Each row is where one point has got to under a steady rotation. How many ticks took it there?
The counts run from 0 to 195.
[137 120 131  78 119 134 160  97 128 118 159  97 103 135 138 110 141 117
 102  86  97 169 146 123 179 131 129 148 116 131 118 122 108 106 150 173
 114 114  89  61 112 120 122 129 131 161 123 151 128 164 131 133 151 170
  96 117 112 130 125 192 138 145 104 140  75 112 109 115 163 124 134  79
 184 126 131 106 115 176 148 187 115]	151
[105 127 150  93 135 139 163 116 128 117 157 142  91 120 160 120 119 145
 127  87  93 195 150 183 134 147 142 165 101  54 116 152 136 135 141 144
 130 152 100  89 124 105 138 144 161 177 133 128 158 129 132 139 150 130
 122 139 115  85 140 182 105 136 104 142  98 100 136  93 137 121 154 116
 183 135 111 114 145 163 166 191 101]	190
[156 121 160 118 148 139 127 115 115 112 159 126 138 128 169 101 127 142
 143 101  65 183 130 147 128 158 111 189 103  97 132 150 131 137 160 164
 109 138  95 111 121 110 114 146 163 167 139 132 124 145 140 155 123 182
 109 139 119 111 128 169 148  94  86 138 125 119 130 121 159 115  95  96
 180 114  70 106 117 167 155 176 137]	119
[111 120 147  96 116 136 172  96 134 122 160 134  90 105 139 126 132 140
 124  89  90 175 148 178 144 153 149 149 114  58 107 148 125 128 150 132
 126 150 102  91 122 116 113 143 156 156 153 152 154 139 126 146 147 130
 124 136 121  90 118 193 104 142  94 154 104  99 135 107 163 124 170 113
 173 132 134 122 127 152 154 207  92]	191
[ 76 137 157  80 136 130 147  94 124 128 144 151 124  94 142 122  93 128
 131  93 124 169 135 158 170 146 103 181 117  66 136 129 137 152 128 120
 120 139 122 114 122 108 142 139 152 183 137 112 147 152 122 139 145 152
 133 120 112  97 123 185  97 105 110 161  79 114 136  75 130 118 134 111
 171 120  95 113  95 162 149 160  93]	61
[142 128 140  67 129 161 143 118 116  95 155 143 123 140 162 104 110 117
 104  79  77 145 154 150 162 139 104 134  95 112 104 121 155 150 153 146
 134 125 107 111 126  96 132 134 117 161 151 125 143 140 147 114 177 124
  91 148 116 111  93 190 128 123 135 152  84 114 154  79 143  86 157 102
 148 117  99  93 108 180 140 155 115]	133
[152 117 147  73 117 141 135 131  94 117 136 140 132 119 150 102 132 129
 136  83  69 175 139 130 166 122 104 143 140 136 107 133 135 133 165 147
 152 111  90 102 129 115 113 123 131 148 154 127 157 160 166 109 161 162
  97 133 147  85 156 187 136 116 121 132  84  95 136  96 159 116 131  95
 170 151 125 111 133 196 152 188 112]	48
[134 164 143  74 150 123 166  90  97 111 146 173 132 109 122 108 120 139
 146  71  88 164 127 172 138 154 126 167 122  58 119 157 146 160 113 121
 126 146 101 125 103 101 144 124 148 174 184 147 161 144 140 120 145 128
 112 141 125 122 124 165 118 120 105 148  74 105 105  82 110 117 135  90
 153 144 101 126 137 153 130 145  91]	11
[127 113 167  73 154 137 142  82 109 126 144 146 165 133 162 107 125 141
 135  73 112 195 145 160 157 154 100 140 111  76 134 139 124 136 127 161
 105 137 107 104 127  99 124 123 129 200 141 151 130 156 131 138 131 167
 106 128 115 137 124 145 130 127 109 120  94 138  84  87 131  99 133  86
 141 124 113 123 113 182 149 172  92]	159
[150 115 155  93 148 117 134 139 126 137 153 143 109 146 141 100 138 175
 135 103  84 183 138 159 127 160  94 188 102 102 129 150 103 139 157 149
 130 137 112  98 128 107 145 160 161 175 130 130 134 114 129 150 158 167
 118 125 120  93 126 179 130 101  97 133 123 107 122  64 132  91 100 115
 173 147  79 105 118 187 145 168 107]	123
[139 106 170  87 115 120 159 134 143 114 149 123 111 121 146  91 149 141
 133  61  66 149 112 174 140 147 109 108 107  79 106 154  97 122 127 113
 136 107 133  97 148 115 110 144 129 132 142 152 146 150 143 177 148 135
  82 137 140 112  95 189 138  82 119 149  96 111 143  73 133 125 114  85
 160 135 122 110 113 181 131 163 103]	174
[106 110 154  76 136  91 141  99 135  98 145 161 112 106 139  79 151 138
 168  58  59 169 124 160 128 144 153 133 132  73 125 161 133 118 148 116
 121 127 119 109  98 101 121 137 122 179 139 157 139 108 147 128 142 139
  96 149 144 138 104 183 105  99 115 114  73 109 110  82 108 144 121  85
 159 122 107 126 119 154 137 141 102]	91
[133 120 169  71 125 147 129 128 119 120 156 145 144 120 151 106 122 135
 137  98  94 164 142 162 176 145 112 144  92 115 118 144 115 161 154 112
 126  96 130 124 132  81 130 145 128 172 134 134 132 149 156 120 179 166
 103 120 138  79 118 172 119  89 122 150 106 110 150  53 157 103 126 105
 174 133 103  89  91 178 150 145  96]	128
[154 111 151  67 128  94 140 132 133 129 142 139 113 109 136  82 133 149
 142  86  68 165 119 188 129 182 138 144 129  66 116 113  98 117 145 139
 130 136 141 106 147 120 126 160 166 147 129 168 148 106 119 172 144 160
  92 147 135 109 116 174  98  82 120 130  92  88 140  89 132 129 127 114
 160 118 120 111 104 170 116 177 113]	41
[118 148 141  99 131 167 139 115  93 116 126 154 140 139 176 109 107 140
 128  88  79 159 162 130 166 128  92 143 133 100 132 152 147 156 159 123
 128 124 124  85  88 101 133 112 149 162 171 119 157 152 159 121 174 148
  85 120 151 114 136 167 150 131 102 149  94  92 137 105 139 122 137  77
 155 149  83 112 129 184 141 181 118]	181
[135 122 144 117 122 131 165 122 124 134 159 115  74 111 144 122 124 145
 116  83  93 174 133 142 139 151 120 172  72 104 110 140 107 120 149 153
 125 122  84  65 117 107 161 139 131 195 130 139 144 147 135 154 142 171
 100 103 119 121 126 184 101 110  98 134  95 122 134  89 114 106 120 111
 179 136  92  88 141 159 129 162 115]	21
[130 136 145  70 123 132 141 118  98 136 139 139 136  85 157 124 129 133
 135  76  66 157 149 124 174 142  89 134 117  89 106 146 135 104 141 145
 130 114 116  83 120 126 145 105 140 188 158 134 165 161 190 144 143 143
 111 124 154 105 128 175 124 112 101 133  62 108 132 106 117 125 112  89
 151 128  89  99  96 177 116 159 115]	97
[117 102 169  63 137 109 137 107 124 112 149 157 122 103 156 106 145 133
 159  58  61 184 129 167 141 143 127 128 107  82 126 171 136 118 141 133
 124 120 119 111 121 117 126 121 130 192 136 144 150 128 175 115 132 131
 105 145 140 117 115 177 116 100 119 109  79 126 112  78 109 126 118  98
 163 135 102 114 123 155 145 151 103]	92
[138 143 134  84 146 104 166 115 117 118 151 119 102 129 132  90 130 130
 130  75  91 174 122 125 160 153 140 167 115 108 114 128 115 120 110 147
 130 128  89  49 105 108 140 128 114 164 124 164 117 142 103 149 171 161
  80 122  99 170 128 173 118 102 109 126  67 100  99  80 126 101 105  86
 157 131 148 105 121 169 139 152 117]	153
[136 150 140  75 135 133 141 106 108 107 155 136 156 133 151  88 128 120
 130 104 100 140 151 176 177 158 141 129 117 100 128 100 109 136 151 125
  75 123 157 110 115  89 148 144 139 161 148 173 106 134 123 142 179 186
  88 136 132 138  98 167 123 114 114 159  71  99 132 103 130 129 137  83
 151 113  95 121  73 171 136 133 107]	81
[159 125 132 112 131 132 153  93 113 103 156 132 156 125 143  94 126 116
 136  86  88 148 140 134 155 162 113 174 147  77 105 129 134 110 162 147
 106 148  88 104 129 126 108 142 154 137 159 140 159 152 132 164 152 154
 106 161 120 135 106 192 136 108  81 172  97  98 132 132 148 124 116  95
 143  95 106 117  70 155 144 186 115]	116
[136  95 142  78 133 151 141 102  90 114 150 156 154 132 172 110 106 129
 138  84 110 162 152 130 175 160 108 155 120  96 108 153 128 130 158 138
 118 122 113  94 120  97 136 129 134 181 142 136 152 155 137 131 164 156
  64 130 131 152 124 161 109 110  95 133 106 108  99  85 132 104 149  93
 137  94 113  94  76 162 147 157  88]	30
[147 127 136 103 140 123 139  90 116 107 141 138 133 118 150  74 128 119
 145 103  86 163 124 171 135 135 145 165 148  93 138  86 114 134 168 124
 103 125 124 113 124 104 118 149 147 155 156 172 130 138 117 159 127 200
  85 133 138 137 128 188 130  91 105 155  71 105 124 120 127 158 115  90
 159 100  71 130 131 180 138 158 115]	166
[125  98 140  91 125 142 160 101 123 110 161 132 116 119 141 115 101 100
 113  92 105 168 144 145 158 124 113 193  98 106 113 132 113 124 134 158
 112 126  91  88 148 127 132 144 147 157 133 116 153 161 140 127 148 152
 121 127 105 114 118 226 128 116  96 177  69 119 134 107 143 114 120 113
 171 116 107 104  99 161 164 171 113]	66
[147 103 145  84 128 127 180  89 114 105 155 133 159 127 148  87 110 108
 146  61 119 150 118 163 159 167 119 167 151  62 105 150 112 139 128 132
 114 120  96 113 134  94 121 146 149 145 146 138 154 145 118 145 157 137
 105 144 116 147 126 170 120 126 102 157  90 110 108 108 136 135 136  88
 155  76 127 117  81 164 149 172  93]	112
[153  84 137  99 131 129 153 119 144 110 159 121 111 132 158  93 130 125
 120  76  75 160 140 184 125 144 111 140 104  94 115 104 107 107 156 157
 117 109 108 105 154 117 115 156 135 162 134 154 135 124 152 159 122 164
 101 129 135 113 112 199 129  91 114 143  80 132 146 100 122 138 116 103
 154 109  93 116 126 203 156 173 121]	169
[110 103 166  87 117 140 135 127 121 108 147 145 137 143 179  94 147 138
 147  60  73 160 132 131 179 122  91 121 136 107 127 171 116 126 155 111
 124  96 135  97 111 106 115 121 142 160 146 124 160 152 167 129 162 152
  98 131 160 114 105 179 162 119 102 138 102 117 112  89 138 137 115  72
 169 141 100 122 100 178 146 174 107]	177
[108 143 137 105 134 125 136 123 117 120 142 121 117 118 165 111 115 128
 126  81  82 162 148 129 178 150 100 150 125 105 141 132 130 116 161 154
 120 100 115  63  83 111 143 113 148 188 107 104 142 136 159 148 154 179
 115 119 129 127 135 164 122 129  94 131  75 115 128 107 115 143 106  83
 185 113  82 108 121 180 132 165 133]	101
[ 91  94 161 105 135 142 148  90 127 103 149 144 142 124 163 104 111 132
 153  72 126 191 114 155 162 144 132 165 142  73 124 158 130 126 141 105
 114 123  91 108 110  93 121 142 147 173 123 122 150 165 137 142 138 156
 104 129 129 123 140 155 111 134  97 143 106 118 105  97 155 134 145  82
 179 100 136 111 107 164 161 193  88]	110
[152 104 131 110 138 151 146  89 103 108 156 147 156 118 159 104 122 117
 139  80 100 173 142 130 142 142 105 182 143  82 114 141 146 116 163 146
 120 149  74 112 128 121 113 138 155 155 168 133 162 168 142 151 139 161
  99 139 130 120 124 187 137 123  82 155 109 107 111 133 160 115 136  98
 152 109 101 120  94 164 164 196 110]	115
[143 170 151  97 122 121 138 118 102 126 133 109 131 106 132 105 124 132
 132  80  58 141 126 151 169 142 118 134 147  91 122 131 127 133 138 134
 112 112 113  81  89 102 136 113 144 157 167 160 142 162 147 169 145 182
  93 112 144 125 138 168 125 128  99 144  70  92 138 130 129 146 113  71
 179 111  93 109 133 174 111 156 128]	99
[128 150 160  75 153 146 138 109  88 129 137 156 144 140 147 112 126 167
 140 119  89 169 152 150 144 137 116 158 109  94 131 139 111 164 135 124
  95 134 137 102 111  82 143 133 148 184 180 171 125 140 121 142 172 186
  80 113 138 130 118 152 127 101 104 139 106  85  94  90 133 108 132  89
 157 160  98 110 121 179 136 148  87]	78
[131 119 138  79 132 139 146 101 104 114 149 108 109 127 150 124 126 109
 123  89  87 186 138 131 169 117 140 160 106 138 120 140 109 128 132 171
 120 110  92  72 116 113 137 113 137 179 126 146 135 160 143 110 142 185
  96 102 108 118 154 187 127 137 109 135  65 120 107 114 152 129 130  92
 189 133 122 105 142 173 144 164 119]	150
[ 96 151 149 114 122 161 141 102 128 105 148 123 112 143 183 113 110 131
 114  87  77 178 157 178 155 148 127 142 109  90 136 135 157 149 159 145
 120 136 114  84  95  94 123 131 154 173 137 134 134 128 144 151 148 152
 120 139 116  99 123 164 119 159 111 145  97 109 161 120 152 146 152  80
 189 116  85 118 142 173 165 193 126]	186
[105 132 152  77 144 136 149  73 136  86 166 149 119 131 150  99 148 137
 127  59  81 192 136 160 158 138 134 142 119  86 120 158 145 132 148 114
 118 145  99 125 103 104 101 136 123 189 148 129 151 128 154 114 146 126
 122 149 129 112 101 176 133 164 111 129 106 125 111  77 139 121 143  84
 159 154 124 132 131 159 161 182  94]	8
[127  86 147  98 116 132 149 133 149 115 157 135  96 119 154  95 148 143
 136  68  72 173 127 151 149 143 101 131 109  87 106 145 114  99 150 112
 133 104 126  94 144 124 110 139 124 150 127 142 156 137 159 167 151 136
  98 137 155 112  99 202 130  86 113 136 103 116 133  69 122 119 110 103
 158 143 118 115 101 180 143 175 107]	173
[152 136 135 120 111 123 164 100 126 125 160 114  91 129 136 123 145 125
 115  82  75 149 143 154 155 141 126 160 112 109 119 118 111 111 177 162
 101 126  88  94 103 120 128 137 150 175 153 146 142 153 138 142 121 178
 119 119 121 102 107 200 124 141  88 160  80 120 136 132 123 149 134  86
 183 113  71 110 130 161 127 175 113]	18
[138 105 145  98 146 112 128 110 107 125 125 141 112 145 159  81 118 144
 134  93  71 187 135 162 108 159 129 175 136  90 138 120 129 131 172 154
 123 158 126 109 108 108 132 149 181 163 140 154 149  97 114 146 136 176
  77 138 119 130 133 160 107 105 110 117 104  85 109 110 137 129 145  93
 157 119  80 113 154 176 147 183 113]	38
[124  99 158  78 133 138 149 101 126 131 157 150 131 164 147 118 168 152
 129  87  91 170 160 130 165 139  87 154 108 112 131 170  98 110 145 148
  86 140 134  85 119 111 122 135 144 176 147 143 137 139 130 138 162 160
 117 128 126 131  89 177 154 130  90 137 123 117  89  89 140  95 134  81
 156 143 114 112  89 164 146 168  96]	75
[133 141 145  82 125 152 135  89 111 120 151 140 151 123 150 108 143 139
 124 113 101 146 176 160 181 150 128 132 113 107 141 111 115 121 172 117
  79 131 151 114 115  95 124 134 142 188 160 163 118 147 137 147 166 188
 100 131 146 123  98 165 133 128  98 161  95 105 125 102 158 120 151  94
 149 129  99 113  68 169 135 166  99]	80
[139 123 142  87 146 162 128  90 108 125 152 152 159  89 160 106 107 133
 122 105 109 175 158 169 150 163  99 159 105  66 121  92 136 119 146 142
 100 134 121 121 146 115 128 144 140 185 168 161 135 158 153 163 111 174
 102 128 131 117 123 170 111  80  99 144  76 125 133 107 133 122 131 104
 134 108  90 105 107 187 150 171 105]	164
[140 126 142  77 129 126 137 116 126  87 140 152 135 145 130  78 115 113
 142  96  82 150 131 149 164 127 130 155 143 131 121 135 126 176 169 112
 137 104 117 119  95  76 127 140 127 151 143 129 136 133 131  93 202 163
  79 139 136 126 110 188 128 125 121 161  77  96 128  87 142 123 135  91
 172 125  89 108 117 181 142 141  97]	131
[137 124 143  79 151 156 135 102 101  95 154 147 137 125 168  99 113 134
 126 104  87 174 163 179 137 137 142 157 100 122 140 109 131 152 160 143
 107 120 133 113 122  82 139 148 140 196 139 156 118 122 142 120 157 185
  69 129 139 123 131 160 119 114 126 133  72 105 125  92 133 118 143  97
 163 128  75 108 140 194 161 148 111]	83
[129 115 158  96 138 130 157 106 146 101 176 113 104 137 156 104 162 129
 129  84  73 167 138 133 147 146 116 155  75  97 113 161 108 112 120 152
 100 130 114  76 131 122 110 144 140 155 129 141 132 154 127 160 156 141
 109 136 108 144  80 206 151 105  86 146  99 128 125 102 156  99 106  86
 171 126 115  99  81 155 148 153 125]	71
